In the data rows, zero lies at 4.5, halfway between 4 and 5.
Two rows play each game, the first against the second. How much does the first row win by? 15 is about a draw, 30 a big win and 0 a big loss. Wins can go round in a circle: one row can beat a second, the second a third and the third the first. Each row has two weighted sums of its numbers, A and B, taken from their middle values. A row wins by its A times the other's B, less its B times the other's A.
[5 6 4 2 2 5 2 6 8 9 5 4 2 2 4 3 5 3 0 2 7]
[5 4 5 4 3 1 3 4 5 5 5 4 5 3 1 5 5 3 3 5 5] ~ 13
[3 3 3 5 3 4 4 4 6 4 6 4 5 4 8 7 7 1 6 6 2]
[8 4 5 5 3 3 3 3 4 4 6 2 5 6 3 5 4 5 5 4 5] ~ 13
[2 3 5 3 2 5 6 4 8 4 4 5 4 2 5 4 2 5 2 3 5]
[8 4 5 5 3 3 3 3 4 5 6 2 6 5 2 5 4 5 5 5 5] ~ 20
[6 2 4 6 7 1 4 4 0 3 6 6 4 6 7 5 6 3 7 6 3]
[1 3 3 3 3 4 5 5 4 5 6 4 3 3 4 6 6 3 4 5 5] ~ 20
[5 4 5 4 6 6 7 4 4 4 4 4 5 5 7 4 3 6 6 3 6]
[2 4 4 6 5 3 4 5 5 3 6 5 4 5 5 6 7 2 5 6 3] ~ 12
[6 7 3 3 3 4 2 7 7 9 4 3 2 3 3 4 5 3 1 2 7]
[6 1 6 4 9 5 3 2 3 6 3 6 6 5 7 4 5 6 9 6 3] ~ 19
[5 5 5 6 5 5 6 5 2 3 4 5 3 5 4 3 3 6 4 4 5]
[2 5 4 5 4 5 4 6 6 5 2 6 4 2 3 4 6 5 2 4 1] ~ 14
[1 4 4 4 3 6 7 4 3 2 4 4 6 2 7 6 5 5 5 6 4]
[1 4 3 3 2 6 6 4 4 2 4 3 5 1 7 6 5 4 4 7 4] ~ 6
[6 2 4 6 6 1 4 4 1 3 7 6 4 6 7 5 6 3 7 6 3]
[3 5 3 3 2 3 3 5 5 7 7 3 3 4 3 6 7 2 4 5 6] ~ 21
[5 5 4 5 4 1 3 5 4 6 8 3 3 5 3 6 7 2 4 6 6]
[4 4 5 5 6 5 5 5 3 3 5 5 3 5 5 3 3 7 4 3 4] ~ 16
[4 2 5 4 6 3 5 2 2 3 6 4 5 4 7 5 4 5 6 6 7]
[7 4 5 5 3 3 3 3 4 5 6 1 6 6 2 5 4 5 5 4 5] ~ 22
[5 3 5 5 4 4 5 3 3 2 7 3 4 6 5 5 3 6 4 4 5]
[3 1 5 3 5 4 6 2 3 3 5 6 5 2 7 4 4 6 5 6 6] ~ 10
[5 7 4 4 2 5 2 4 5 6 5 0 5 3 4 6 6 1 5 8 7]
[3 5 4 5 4 4 5 4 2 3 7 3 5 4 5 6 6 2 7 8 5] ~ 20
[6 1 4 5 7 2 4 3 0 2 5 7 4 6 7 5 6 4 6 6 3]
[3 3 5 3 3 2 4 4 6 5 5 5 5 3 2 5 5 4 2 5 5] ~ 15
[7 2 4 5 4 3 6 6 4 5 4 5 3 3 8 4 3 5 3 1 3]
[2 5 5 2 1 5 4 4 9 6 4 5 5 3 3 4 2 4 1 3 6] ~ 19
[5 3 5 4 8 5 4 3 3 5 2 7 6 5 2 4 6 7 6 6 3]
[6 0 5 4 8 5 3 2 3 6 4 6 6 5 8 4 5 6 8 6 3] ~ 13
[3 5 4 5 4 5 5 5 2 2 6 3 5 4 6 6 6 3 6 8 4]
[5 5 4 5 3 4 4 5 4 3 5 5 4 5 3 4 2 5 2 3 3] ~ 14
[3 4 4 6 5 3 4 5 5 3 6 5 4 5 5 5 7 2 5 6 3]
[2 5 4 5 5 3 4 5 5 3 5 5 5 5 4 6 7 3 5 5 2] ~ 16
[4 5 5 5 7 6 4 5 3 4 4 6 2 6 5 3 4 6 4 4 5]
[6 5 5 5 4 4 6 4 4 3 4 4 5 4 3 5 2 5 4 4 4] ~ 18
[1 4 4 5 3 4 4 5 6 2 6 5 4 5 6 6 7 3 4 6 3]
[4 6 4 4 3 2 3 5 4 7 8 2 3 5 3 6 7 1 4 5 6] ~ 17
[4 3 4 5 4 3 3 4 4 4 6 4 4 5 8 7 7 1 6 6 2]
[5 7 5 4 3 7 4 5 8 6 5 3 5 7 3 4 3 5 4 3 7] ~ 17
[2 1 4 3 5 5 4 3 6 4 5 6 6 4 8 7 6 2 8 6 0]
[3 5 5 4 6 5 3 4 5 4 5 5 6 6 2 5 7 4 6 6 3] ~ 14
[3 5 3 3 2 4 4 6 5 7 7 3 3 4 3 6 7 2 4 5 5]
[3 5 5 3 3 8 7 5 7 4 2 5 5 3 6 3 2 7 3 2 6] ~ 16
[4 3 4 4 4 3 5 5 4 3 4 5 5 2 3 4 4 5 3 4 3]
[2 4 4 4 6 4 5 4 6 5 4 8 5 6 5 5 7 3 6 5 4] ~ 16
[4 5 4 4 4 3 4 5 2 4 8 3 4 5 4 6 6 3 6 6 7]
[6 5 6 5 5 5 4 5 5 6 7 2 5 5 5 4 3 5 5 3 7] ~ 15
[2 4 5 2 1 5 4 4 9 6 4 5 4 2 3 4 2 5 1 3 6]
[5 5 4 4 5 2 4 5 1 4 8 3 4 5 4 6 6 4 6 5 6] ~ 14
[6 4 6 7 8 7 4 5 3 4 0 7 5 4 3 2 3 7 5 5 1]
[7 6 2 3 3 6 7 6 4 6 2 5 4 5 6 4 3 5 3 2 5] ~ 20
[5 7 5 5 4 5 5 5 5 3 4 3 6 5 2 4 3 5 4 4 6]
[5 8 4 6 3 4 3 5 2 5 7 0 6 5 3 7 7 0 7 9 6] ~ 16
[4 6 5 4 3 4 3 4 5 6 7 2 4 4 3 6 6 3 5 6 8]
[9 6 2 4 3 5 7 6 3 6 2 5 3 5 6 4 3 5 4 2 5] ~ 16
[2 1 4 4 6 5 4 3 5 5 5 7 7 4 7 7 6 3 8 6 0]
[6 5 5 5 4 4 6 4 3 3 4 5 5 4 3 5 2 5 5 4 4] ~ 3
[3 6 5 3 2 5 2 4 9 8 5 4 4 4 3 4 3 4 1 3 6]
[4 3 5 4 4 2 5 4 4 3 4 5 5 3 3 4 4 5 3 4 4] ~ 16
[3 3 4 5 3 3 3 4 6 4 6 4 2 6 7 5 7 1 4 6 3]
[3 5 5 2 3 7 6 5 6 6 5 4 4 5 5 4 2 7 3 2 7] ~ 9
[1 3 4 3 3 2 5 4 6 4 5 5 5 2 3 4 5 4 2 5 5]
[4 5 4 2 2 8 6 5 7 6 2 4 4 3 5 3 2 6 3 3 6] ~ 15
[4 4 4 4 5 4 3 4 7 6 4 6 4 6 5 4 7 3 5 5 4]
[5 5 4 5 3 3 3 4 4 3 6 5 3 6 4 4 3 6 2 3 3] ~ 15
[5 6 4 4 4 2 3 5 2 5 8 2 4 6 3 6 6 3 6 6 7]
[6 5 5 5 4 4 6 5 3 3 4 5 6 4 3 4 3 5 4 4 4] ~ 13
[3 4 4 4 4 3 6 5 4 3 3 6 5 2 3 4 4 5 3 4 2]
[6 6 3 3 4 6 8 5 5 4 2 6 4 5 6 4 3 6 4 2 4] ~ 15
[6 8 4 6 3 4 2 5 3 5 7 0 5 5 3 7 7 0 6 9 6]
[5 4 6 5 6 4 6 4 6 4 5 3 6 4 7 4 2 5 5 2 5] ~ 10
[5 3 4 5 4 3 3 4 5 5 5 4 3 7 6 4 7 2 5 6 4]
[8 9 4 8 2 5 2 6 4 5 3 0 5 5 4 5 6 1 5 8 4] ~ 26
[5 6 3 4 5 7 8 5 5 3 3 6 5 5 6 5 3 6 5 2 5]
[6 1 5 5 7 2 5 3 1 4 4 8 4 5 6 4 5 7 6 6 3] ~ 14
[3 3 5 4 7 4 4 3 5 4 3 8 5 5 3 4 6 5 5 6 3]
[4 6 4 4 2 4 3 4 5 6 7 2 4 4 3 5 6 3 4 6 7] ~ 19
[2 6 4 5 5 5 4 7 6 5 2 6 5 3 3 5 6 4 2 4 0]
[7 4 6 5 6 5 4 4 4 6 3 5 6 4 1 4 4 6 5 5 3] ~ 11
[7 6 5 4 6 6 4 5 5 7 5 2 5 6 6 4 4 5 5 3 6]
[6 4 6 5 6 4 5 5 6 5 5 3 6 4 7 4 3 5 5 3 6] ~ 16
[5 6 5 3 4 6 4 5 6 6 6 3 4 5 4 4 3 6 4 2 6]
[5 5 5 6 5 5 6 5 2 3 4 4 3 5 4 3 2 6 4 4 6] ~ 15
[2 1 4 3 5 4 6 2 3 3 5 6 5 2 7 4 4 6 5 6 6]
[5 5 5 3 4 6 5 5 6 7 6 3 4 5 4 4 3 6 4 2 7] ~ 22
[5 6 6 7 8 6 4 6 3 5 3 6 3 6 4 3 5 6 5 4 4]
[7 2 6 4 9 5 1 2 4 9 4 5 7 6 4 4 6 4 9 7 4] ~ 17
[3 5 4 5 5 4 3 4 5 4 5 5 6 6 3 6 7 4 6 6 2]
[6 5 5 6 5 5 6 5 2 3 4 4 3 4 4 3 3 6 4 4 6] ~ 15
[7 7 5 6 6 6 5 6 3 5 2 4 5 5 2 4 3 6 4 4 6]
[5 4 5 5 4 3 4 5 4 3 6 5 3 6 5 4 3 6 3 3 3] ~ 15
[4 1 3 4 3 5 7 5 6 5 2 8 2 1 8 3 2 7 1 1 2]
[2 2 4 4 3 4 4 4 6 4 6 5 5 4 8 7 6 1 6 6 1] ~ 10
[5 6 4 4 4 3 3 4 3 6 8 2 4 6 3 6 6 3 6 6 7]
[6 7 5 5 5 6 5 5 7 5 5 3 6 7 4 4 3 5 5 2 6] ~ 16
[2 6 5 3 2 5 3 4 9 7 4 4 5 3 3 4 3 5 1 3 6]
[5 2 4 4 4 4 7 5 5 5 2 7 2 2 8 4 2 6 2 1 2] ~ 20
[8 9 4 8 3 5 3 6 4 4 4 0 4 6 5 6 6 1 5 7 5]
[4 3 5 4 5 5 5 4 3 2 6 5 3 6 6 4 3 7 4 3 5] ~ 12
[5 3 4 4 4 1 5 4 4 4 5 4 6 3 2 5 4 5 3 5 4]
[6 5 7 8 9 6 3 5 2 4 1 7 4 5 5 2 4 6 6 6 1] ~ 10
[6 5 5 6 5 5 6 5 2 3 4 4 3 5 5 3 3 6 4 4 6]
[4 4 6 4 3 7 7 4 5 4 6 3 5 5 5 5 2 6 5 3 7] ~ 17
[6 9 4 6 2 5 2 5 4 6 6 0 6 5 1 6 7 0 6 9 6]
[3 3 5 4 4 6 8 4 6 3 3 4 6 3 7 4 2 7 4 2 5] ~ 21
[5 2 5 4 5 3 5 3 2 3 6 4 5 4 7 5 4 4 6 6 8]
[1 1 4 4 4 5 4 3 6 4 5 5 6 4 8 7 6 2 7 6 1] ~ 14
[6 4 5 5 6 6 6 5 4 5 5 3 6 5 7 4 3 6 6 3 6]
[5 5 5 5 3 3 3 5 5 3 5 5 4 5 3 5 3 5 2 3 3] ~ 14
[6 7 5 6 6 6 5 6 3 5 2 4 5 5 2 3 4 6 5 4 5]
[5 6 4 5 3 5 7 5 4 1 4 5 4 5 5 5 3 6 2 3 4] ~ 13
[4 6 4 4 3 3 3 4 4 6 8 2 4 5 3 6 6 3 6 6 7]
[7 6 5 5 5 3 2 5 7 6 5 2 6 5 5 4 3 3 4 2 6] ~ 16
[7 4 6 5 5 4 4 4 4 6 3 4 6 4 2 4 4 6 5 5 4]
[3 4 4 6 5 3 5 5 5 3 6 4 4 5 5 6 7 3 5 6 3] ~ 11
[2 5 5 5 4 4 4 4 6 3 6 5 5 6 4 6 7 3 5 6 3]
[3 4 4 5 4 3 4 5 5 3 6 5 4 5 5 5 7 2 5 6 3] ~ 16
[4 4 4 4 6 4 4 4 7 6 3 6 4 6 5 4 7 3 5 5 4]
[6 3 4 5 5 2 3 3 5 5 4 6 3 7 5 4 6 3 5 6 4] ~ 25
[6 5 5 5 4 4 5 4 4 3 4 5 5 5 3 5 2 5 3 4 4]
[5 7 4 5 3 5 7 5 4 2 3 4 5 5 4 5 3 6 3 3 5] ~ 14
[2 5 5 4 6 5 4 5 6 4 4 6 6 5 3 5 7 4 5 6 3]
[4 5 4 4 3 1 3 6 4 6 8 2 3 5 3 6 7 2 5 5 7] ~ 15
[6 7 5 5 3 6 5 4 5 4 4 3 6 5 2 4 3 5 4 5 6]
[3 4 3 1 1 5 4 6 8 9 3 6 2 1 4 3 3 6 0 1 6] ~ 20
[4 6 4 3 2 4 2 5 9 8 4 4 5 4 2 4 3 4 1 2 6]
[4 5 5 4 6 5 3 4 5 5 4 5 6 6 1 5 7 5 6 5 3] ~ 20
[5 3 4 6 6 2 4 4 1 3 6 5 4 6 7 6 6 2 7 6 3]
[2 1 5 3 4 5 5 3 4 4 5 5 5 2 6 4 4 6 4 5 6] ~ 13
[5 7 5 4 3 4 1 5 9 8 5 3 5 5 3 4 4 3 2 2 6]
[6 7 5 5 6 6 5 6 3 5 2 5 4 5 2 3 3 7 4 4 5] ~ 16
[6 4 5 4 5 2 3 3 2 4 6 3 5 5 6 5 5 3 7 7 8]
[3 4 5 4 6 4 4 4 6 4 3 7 6 5 3 4 6 5 5 5 3] ~ 14
[4 4 4 4 6 4 4 4 7 6 4 7 4 6 5 4 7 3 6 6 4]
[5 1 5 4 9 5 4 2 2 5 3 6 6 5 9 4 5 6 8 6 3] ~ 18
[4 5 5 2 3 7 6 4 6 6 5 4 4 5 4 4 3 7 4 2 7]
[7 4 5 6 4 3 2 6 6 8 5 2 4 4 6 4 4 2 5 3 5] ~ 19
[6 2 6 5 9 4 1 3 4 7 5 5 8 6 4 6 6 4 9 7 3]
[2 7 4 5 5 5 3 7 7 5 2 6 4 3 3 5 7 4 2 4 0] ~ 18
[6 3 6 6 5 3 4 5 6 7 6 3 4 3 7 4 3 3 5 3 5]
[3 4 4 4 7 5 4 4 6 5 4 7 4 6 5 4 7 3 6 6 4] ~ 18
[7 8 4 5 5 6 6 5 3 5 3 3 6 5 2 4 3 5 4 4 5]
[4 6 4 5 3 4 6 5 5 1 4 5 4 5 5 4 3 6 2 3 4] ~ 17
[0 4 3 4 3 6 6 5 4 2 5 4 5 1 7 6 5 4 5 7 4]
[4 5 4 5 4 4 6 5 3 2 5 6 3 5 5 4 3 6 2 3 5] ~ 25
[4 4 4 6 3 3 3 4 6 4 6 4 3 6 6 5 7 1 4 6 3]
[4 6 5 4 3 7 6 4 7 5 5 3 5 6 4 4 2 5 4 3 7] ~ 14
[4 4 4 5 5 3 4 4 6 4 5 5 4 5 5 5 7 3 5 6 3]
[6 6 5 7 8 6 4 6 2 5 3 6 4 6 3 3 5 6 5 5 4] ~ 18
[6 2 6 4 9 5 1 2 4 8 4 6 7 5 5 4 6 5 9 7 4]
[6 5 6 5 5 6 6 5 3 3 3 4 4 4 3 3 2 6 4 4 6] ~ 1
[4 6 4 5 3 5 7 5 4 1 4 5 4 5 5 5 3 6 2 3 4]
[2 3 5 3 3 2 4 4 6 4 5 6 4 2 2 5 5 4 2 5 6] ~ 15
[3 6 4 4 1 6 4 5 6 5 5 1 6 2 5 6 6 2 4 7 6]
[3 4 4 2 3 7 7 4 6 5 5 5 4 4 5 4 2 7 4 2 7] ~ 16
[6 6 4 5 5 6 7 5 5 4 4 4 6 6 6 5 3 5 6 2 5]
[6 6 5 7 8 6 5 6 2 5 2 5 4 5 3 3 4 5 6 5 4] ~ 16
[4 3 5 4 5 5 7 4 5 4 4 4 6 3 7 4 2 6 5 2 5]
[6 4 6 7 8 6 4 5 3 5 1 7 5 4 3 2 4 7 5 5 1] ~ 13
[5 6 5 5 6 7 6 6 3 4 3 6 3 5 4 3 3 7 4 3 5]
[6 5 6 5 5 5 4 5 5 6 7 2 4 5 5 4 3 5 5 2 6] ~ 15
[5 5 5 5 3 4 4 4 4 3 4 5 5 4 3 5 3 5 3 4 3]
[5 9 4 4 1 7 2 6 5 7 4 1 5 3 1 6 7 1 4 8 6] ~ 16
[7 3 5 5 3 3 3 3 4 4 7 2 5 6 3 5 3 5 5 4 5]
[7 6 5 4 5 6 4 5 5 7 5 2 5 6 5 4 4 5 5 3 6] ~ 13
[3 4 4 6 5 3 4 5 5 3 5 5 5 5 5 6 7 3 5 6 3]
[7 3 5 5 4 3 4 3 4 3 6 3 5 6 5 5 3 6 4 3 4] ~ 17
[6 3 4 4 7 3 4 3 4 5 3 7 4 6 5 3 6 4 5 6 4]
[7 3 6 5 9 4 0 2 4 8 5 5 8 6 4 5 6 3 9 7 3] ~ 23
[5 7 5 4 3 7 5 5 8 5 5 3 5 7 3 4 3 5 4 3 7]
[6 2 6 5 9 4 2 2 4 6 5 6 8 6 5 6 6 3 9 7 2] ~ 27
[6 1 5 4 8 3 5 3 1 4 3 8 5 5 5 3 5 7 6 5 3]
[6 4 5 4 4 1 4 4 4 4 5 4 6 3 1 5 4 4 3 5 5] ~ 13
[5 4 6 5 5 5 6 4 6 4 4 3 6 3 7 4 2 5 5 3 5]
[3 4 4 4 5 3 6 5 1 3 8 5 4 4 5 6 6 5 6 5 6] ~ 11
[4 4 5 6 5 5 5 5 3 3 6 6 3 6 5 3 3 6 3 3 4]
[4 2 5 3 6 3 5 3 2 3 5 5 5 3 7 4 5 5 6 6 7] ~ 16
[3 1 5 3 5 3 6 2 3 3 5 6 5 3 7 5 4 6 5 6 6]
[7 2 6 4 9 4 1 2 4 8 5 5 7 6 4 5 6 4 9 7 3] ~ 10
[2 4 4 3 4 4 6 5 3 4 7 5 3 3 5 6 6 5 4 5 4]
[3 3 4 5 3 3 3 4 6 3 6 4 3 6 7 6 7 1 4 6 3] ~ 18
[5 6 3 3 4 7 8 5 5 3 2 5 5 5 6 5 3 6 5 2 5]
[6 5 6 7 8 7 4 5 3 4 0 7 4 5 4 2 4 6 6 5 1] ~ 26
[4 5 5 5 6 7 5 5 3 4 3 6 3 5 4 3 3 7 4 3 5]
[4 2 5 5 4 4 5 4 6 4 5 5 4 3 6 4 2 4 4 3 5] ~ 17
[1 2 4 3 4 1 5 4 5 4 6 6 4 2 3 5 5 5 3 5 6]
[6 2 6 5 9 4 2 2 4 7 5 5 8 6 5 5 6 3 9 7 2] ~ 10
[1 2 4 3 4 1 5 4 4 3 6 6 4 3 4 5 5 5 4 5 5]
[5 2 5 4 8 3 4 3 2 4 3 8 5 5 4 3 5 7 6 6 3] ~ 14
[6 4 5 4 4 1 4 4 4 4 4 4 5 3 2 5 4 4 3 5 5]
[6 5 6 8 9 6 3 5 3 4 1 7 4 5 5 2 4 5 6 6 1] ~ 26
[6 7 4 4 4 6 4 5 6 8 4 3 5 5 4 4 4 5 4 3 6]
[2 5 4 5 5 4 4 5 6 4 5 5 5 5 3 6 7 3 5 6 3] ~ 17
[5 5 5 6 4 4 6 5 2 2 5 5 3 5 5 4 3 6 3 3 5]
[2 5 4 5 5 4 5 6 6 4 2 6 4 2 3 4 5 5 2 4 1] ~ 17
[6 5 5 6 5 5 6 5 2 3 4 4 4 4 4 3 2 6 4 4 5]
[4 6 4 5 3 4 6 5 3 2 5 6 3 5 5 4 3 6 2 3 4] ~ 19
[4 4 4 4 5 4 3 4 7 6 4 6 4 6 5 4 7 3 5 5 4]
[2 4 3 3 2 4 5 6 5 6 7 4 3 3 4 6 7 3 4 5 5] ~ 13
[1 4 4 6 4 4 4 5 6 2 6 5 5 6 5 6 7 3 5 6 2]
[5 9 4 4 2 6 2 6 5 7 5 0 5 4 1 6 7 1 5 8 6] ~ 13
[6 6 6 5 4 6 6 5 3 3 3 4 4 4 3 4 2 6 4 5 6]
[5 6 5 6 8 6 4 6 3 5 4 6 3 6 4 3 5 7 4 4 4] ~ 23
[4 3 5 4 4 5 5 4 4 2 6 5 3 5 6 4 4 7 4 3 5]
[5 8 5 4 4 6 4 5 8 6 5 3 5 7 3 4 3 4 4 3 7] ~ 19
[6 7 4 5 2 5 2 4 5 7 5 0 5 4 4 5 6 1 5 8 7]
[5 2 5 5 4 4 5 3 4 2 7 5 4 6 6 4 3 6 4 3 4] ~ 18
[2 2 3 4 4 5 4 3 6 4 6 5 5 4 8 7 6 1 7 6 1]
[2 3 4 5 3 3 4 4 6 3 6 4 3 5 7 6 7 2 4 6 3] ~ 6
[4 4 5 4 7 4 3 3 4 5 3 6 6 5 1 4 6 6 6 6 3]
[4 3 6 5 4 6 6 4 4 4 7 2 5 5 6 5 2 6 6 3 7] ~ 15
[7 7 4 6 5 5 6 5 4 4 3 4 6 5 2 4 3 5 4 4 5]
[1 2 4 3 4 1 5 4 5 3 6 7 4 2 3 5 5 5 3 5 5] ~ 17
[5 6 4 5 3 5 7 5 4 2 3 5 5 5 4 5 3 6 3 3 4]
[4 5 4 4 4 1 3 5 3 5 8 4 3 5 3 6 6 2 5 6 6] ~ 15
[7 3 4 5 5 3 3 3 5 5 4 5 4 7 5 4 6 3 5 6 4]
[7 5 5 7 6 5 6 5 2 4 3 5 5 5 3 4 3 5 6 5 4] ~ 20
[3 4 4 6 4 3 4 5 5 3 6 5 4 5 5 6 7 3 5 5 3]
[5 6 3 4 5 6 8 5 5 3 3 5 5 6 6 5 3 6 5 2 5] ~ 18
[6 7 5 4 4 3 1 5 8 8 5 3 5 5 3 4 4 3 2 2 6]
[1 4 4 5 4 4 4 4 5 2 6 5 5 5 5 6 7 3 5 6 2] ~ 14
